In the rows, 128 means zero.
One turn sends every row of this set to another row. A few are shown first. Where does it send the rows asked after them?
k926: [146  94 137 136 171 123  88 125 111 147 116 121 107 134 140]
k367: [149 101 152 131 139 120  91 127 108 161 100 131 100 130 140]
k162: [126 134 161  94 132 130 131 171 141 135 108 101 116 127  93]
k139: [127 131 156  96 128 132 133 172 139 134 112 100 108 126  92]
k774: [118 131 110 130 132 133 102 100 120 114 129 139 128 140 138]
k623: [107 120 146 121 134 119  80 122 124 149 114 157 135 129 131]
k185: [123 132 152  96 128 130 136 174 136 131 120 105 116 125  90]
k304: [110 113  99 134 153 140  99 110 139 114 133 129 135 122 114]
k411: [154  95 119 136 149 137 126 129 106 145 142 126 101 119 129]
k404: [124 134 156  94 134 133 136 171 142 132 116 103 118 125  91]
k494: [127 120 125 107 144 109  84 120 126 127  73 130 112 114 145]
k454: [128 132 158  95 134 132 136 171 140 134 112  99 115 125  93]
k756: [121 136 158  93 132 132 132 171 142 133 112 105 121 126  93]
k435: [119 107 143 129 165 118  72 121 122 143 113 139 128 136 137]
k111: [132 115  88 112 155 129 123 123 125 110 120 125 113 101 132]
k877: [124 129 129 130 128 124  86 100 118 124 104 135 119 146 145]
k825: [124 133 161  95 126 126 128 174 136 135 108 104 115 127  93]
k867: [123 132 153  95 128 134 135 172 141 131 118 103 111 124  90]
k126: [111 108 121 129 170 129  89 121 125 130 142 144 138 129 128]
k362: [147  97 103 142 158 143 112 114 124 123 124 104 105 123 122]
k3: [145 101 132 139 149 127  82 112 126 137  86 107 101 134 132]
k439: [138  95 115 137 176 134 106 125 114 134 145 125 117 126 130]
k525: [112 113 114 126 143 137 114 124 121 134 154 153 136 117 121]
k650: [108 117 129 130 144 125  69 108 139 129  95 131 133 132 125]
k377: [122 134 161  95 127 130 127 171 141 134 110 104 111 128  93]
k865: [153 107 108 114 152 119 112 124 117 124  89 113  93 109 144]
k544: [148 118 124 136 133 129 101 103 108 127 106 119 101 144 148]
k340: [129 130 157  96 128 129 135 174 134 135 113 101 111 126  93]
k184: [118 136 156  95 127 132 130 172 142 131 115 107 115 126  90]
k934: [141 120 105 137 138 138 117 103 111 116 132 123 109 137 140]
k812: [106 129 102 104 147 119  98 119 135 112 104 143 131 107 133]
k259: [118 134 156  93 126 128 130 173 138 133 116 108 120 126  90]

k812 goes to k111
k825 goes to k259
Where do these go?
k439 goes to k926
k139 goes to k377
k362 goes to k3
k411 goes to k367
k162 goes to k756
k774 goes to k934

One turn sends every row of this set to another row. A few are shown first. Where does it send the rows asked after them?
k956: [142  85  98  81 154 133 143 134  65 120 136 122 145 103 139 136 119 113
 130 129 125 107 172 118]
k431: [143 115 112 138 154 101 110 148  81 105 133 138 140  61 149 138 109 110
 122 152 126 109 160  78]
k832: [156  77  85 132 139 120 124 120 124 105 116 148 136  82 148 121 123 114
 126 117  83  77 137  92]
k583: [132  92 100 128 112 123 127 117 138 130 172 145 152  99 148 139 134 130
 141 126 126  97 197 100]
k120: [143  76 118 115 164 109 129 142 150 116 115 189 134  98 155 141 118 105
 154 142 121 110 165 109]
k420: [154 100  82 149 138 147 147 167  98 114 148 103 151 105 180 137 132 132
 120 129 116 102 162  94]
k811: [141  96  97 151 135 127 125 157 142 129 114 141 165  78 141 148 129 100
 122  99 129 105 145 113]
k127: [187  97 102 135 139 166 101 146 108 122 147  98 128 102 150 134 112 130
 134 128 147 113 151 116]
k236: [182  96 117 134 172 140 128 141 140 134 176 116 141  98 139 157 120 115
 136 167 137  88 177 103]
k258: [165  80  93 122 166 147 151 146 122 122 146 146 133  62 180 122  99 103
 107 155 116  77 168 119]
k538: [171  74  99 146 134 104 133 135 118 123 152 108 125  56 138 153  94 127
 149 131 103 124 133 124]
k60: [181  96 109 120 143 113 128  84 137 115 137 150 124 108 150 147 128 107
 156 160 137 118 158 103]
k99: [153  83 133 132 148 170 142 137 120  87 159 121 133 105 151 131  87  92
 162 120 119 112 149  95]
k624: [160  81  93 112 156 138 139 100 132 110 141 143 142  79 163 132 135 122
  89 110 128 115 166 118]
k605: [158 104 106 110 139 142 134 151 101 114 112 132 146  46 136 124  99 114
 156 149 125 128 208 107]
k172: [145 100 100 111 146 124 127 161 115  94 150 133 167  67 114 149  95 101
 122 133 142 109 149 123]
k629: [163  67 102 135 152 128 135 185 120 107 136 141 133  50 156 134  85 115
 173 129 116 116 156  92]
k636: [161  93 111 151 164 144 142 150 133 125 133 124 126  92 138 117 136 123
 154 117 103 143 156 149]
k200: [153  73  85 130 170 129 153 175 134 104 138 147 169  97 156 156  90 127
 125 152 142 117 162  91]
k246: [158  81 105 138 151 141  95 175 122 112 140 120 129  58 140 140 124 100
 180 130 124 112 176  77]
k769: [146 105 119  97 168 155 114 138 133 150 146 132 126  94 139 129  91 102
 114 135 114 110 179 104]
k35: [175  94  74 129 130 135 157 152 114  72 137 125 143 110 166 153 112  83
 148 125 136 119 165 100]
k826: [171  71 138 124 135  96 173 116 140 121 138 131 130  77 144 125 101 125
 151 129 113 122 172  99]
k501: [154  52 101 117 153 119 116 155 100 135 145 140 151 103 123 158 116 104
 164 148  96 109 182 126]
k408: [147  84  82 106 138 152 135 138 100 108 129 126 161  94 128 149 113 131
 142 149 142 114 199  68]
k520: [135  67  89 155 145 149 132 106 117 110 168 122 147  92 177 105 116 123
 151 158 134 116 184 107]
k415: [175 107  67 107 130 147 136 123 116 112 134 154 155  67 148 148 102 130
 136 149 148 105 169  80]
k606: [154  89 102 151 151 140 142  80 130  91 135 109 125 109 143 140  95 115
 122 134 129 117 168 117]
k792: [156  48  61 141 165 116 149 146 131 101 128 114 136  92 165 129 133 142
 146 133 138 133 153 103]
k519: [168  74 124 122 175 157 153 104 107 132 119 118 113  86 147 131 127 112
 153 163 123 125 185  95]
k240: [166  58 108 115 159 141 137 111  99 105 127 121 101 106 151 119 125 100
 178 131 114 117 164  86]
k219: [140  91 110 111 146 108 124 121 135 123 136 169 136  69 162 141 132 101
 161 162 135 120 201 119]
k848: [155  98 122 130 136 123 104 142 112 133 130 131 122  70 152 139  97 116
 148 120  84  98 199 125]
k218: [127 100 111 167 152 114 142 151 119  99 128 137 128  85 177 154 124 107
 113 151 127 126 176 128]
k796: [150  68 133 117 149 118 150 130 136 131 167 135 138 102 155 115 148 100
 151 132 117 104 145 132]
k762: [137  84 114 141 146 135 139 146 139  83  96 113 164  99 130 116 118 130
 152 117 110 114 175 109]
k997: [169 113  97 115 157 117 115 138 122 104 133  89 143  90 135 131 136 111
 170 141 143 121 180 139]
k115: [160  53  91 116 160 106 117 148 120 120 147 147 119  62 171 113 129  97
 171 122 111 109 165 121]
k903: [162  73  84 166 162 106 152 127 130 110 137 139 136  90 170 160 127 132
 135 162 139 123 140  90]
k901: [153  65  98 167 156 148 135 127 107 109 128 107 134 108 141 134 137 120
 145 134 120 109 167  55]

k606 goes to k172
k240 goes to k408
k258 goes to k832
Where do these go?
k769 goes to k624
k605 goes to k60
k35 goes to k501
k415 goes to k120
k99 goes to k956

One turn sends every row of this set to another row. A few are shown first. Where does it send the rows asked after them?
k928: [116 148 156 155 106 130 137 118 153 149 134 164 154 104 147]
k279: [100 166 119 135 132 105 141 131 137 108 165 119 112  84 137]
k161: [121 147 151 155 108 127 147 112 151 131 133 181 149 102 141]
k963: [ 88 158 148 141 161 127 146 122 120 110 148 119 122 103 135]
k391: [128 158 122 153 112 130 162 165 139 123 132 136 146 125 144]
k799: [125 145 152 164 110 127 147 137 139 119 143 166 160 103 144]
k125: [ 91 156 144 146 140 119 144 126 124 108 165 116 112 100 139]
k695: [102 164 105 120  95 137 115 120 140  98 160 129 117  85 128]
k976: [112 135 138 139 141 146 116 108 130 113 143 113 119  90 125]
k565: [ 81 176 110 129 112 117 132 133 122 101 157 118 109  96 129]
k353: [143 161 100 123 107 131 168 140 145 132 111 139 130 112 136]
k392: [ 98 166 125  78 102 125 138 125 124 125 100 120 137 116 129]
k243: [ 81 144 135 131 118 146 119 115 109 104 157 120 113  96 121]
k379: [ 95 148 176 138  99 128 129 107 127 114 130 165 159 102 141]
k239: [ 99 162 160 128  99 128 148  96 110 112 137 162 167 118 116]
k288: [118 174 121  89 101 128 156 132 105 120 100 139 129 123 130]
k361: [114 162 146 100  89 132 127  96 130 140  98 132 143  91 130]
k728: [ 99 152 127 129 114 153 115 120 106  91 149 128 115 109 113]
k676: [100 167 113  94 111 121 166 120 105 111  99 137 140 119 137]
k993: [111 159 141  90 102 127 137  89 137 138 102 145 140  99 118]
k273: [ 94 152 155  89  99 123 123  97 125 121 112 149 150  94 129]
k942: [119 160 131 146 117 126 166 154 128 130 137 170 142 134 145]
k23: [137 159 106 119  98 127 156 147 150 140 115 133 127 114 157]
k22: [ 89 162 172 127 101 132 139  94 127 127 116 168 146 119 130]
k412: [ 91 171 126 132 141 112 146 123 153 116 158 121 124  81 150]
k25: [119 151 122 152 125 118 158 144 125 119 131 159 144 149 134]
k132: [125 146  97 126 111 119 150 132 151 134 105 125 132 116 158]
k336: [127 163 100 105 113 123 156 155 138 129 113 119 138 118 133]
k613: [104 158 137 102  84 128 140  85 137 128 110 128 154  86 142]
k717: [125 141 145 160  98 125 131 109 157 136 142 150 158 115 139]
k748: [ 99 134 141 137 138 134 130 112 124 111 165 120 118  85 128]
k895: [110 178 122  97 100 137 161 123 122 129  95 124 127 130 124]
k785: [ 90 154 108 120 110 132 117 119 121 106 155 124 113  81 119]
k512: [ 99 164 170 126 109 131 138 105 109 130 120 168 158 112 118]
k727: [121 162 131 160 106 134 170 145 137 124 127 160 135 132 148]
k28: [ 79 188 115 122 114 120 144 133 130  94 165 135 119 100 137]

k239 goes to k717
k963 goes to k412
Where do these go?
k379 goes to k799
k748 goes to k125
k895 goes to k993
k928 goes to k942

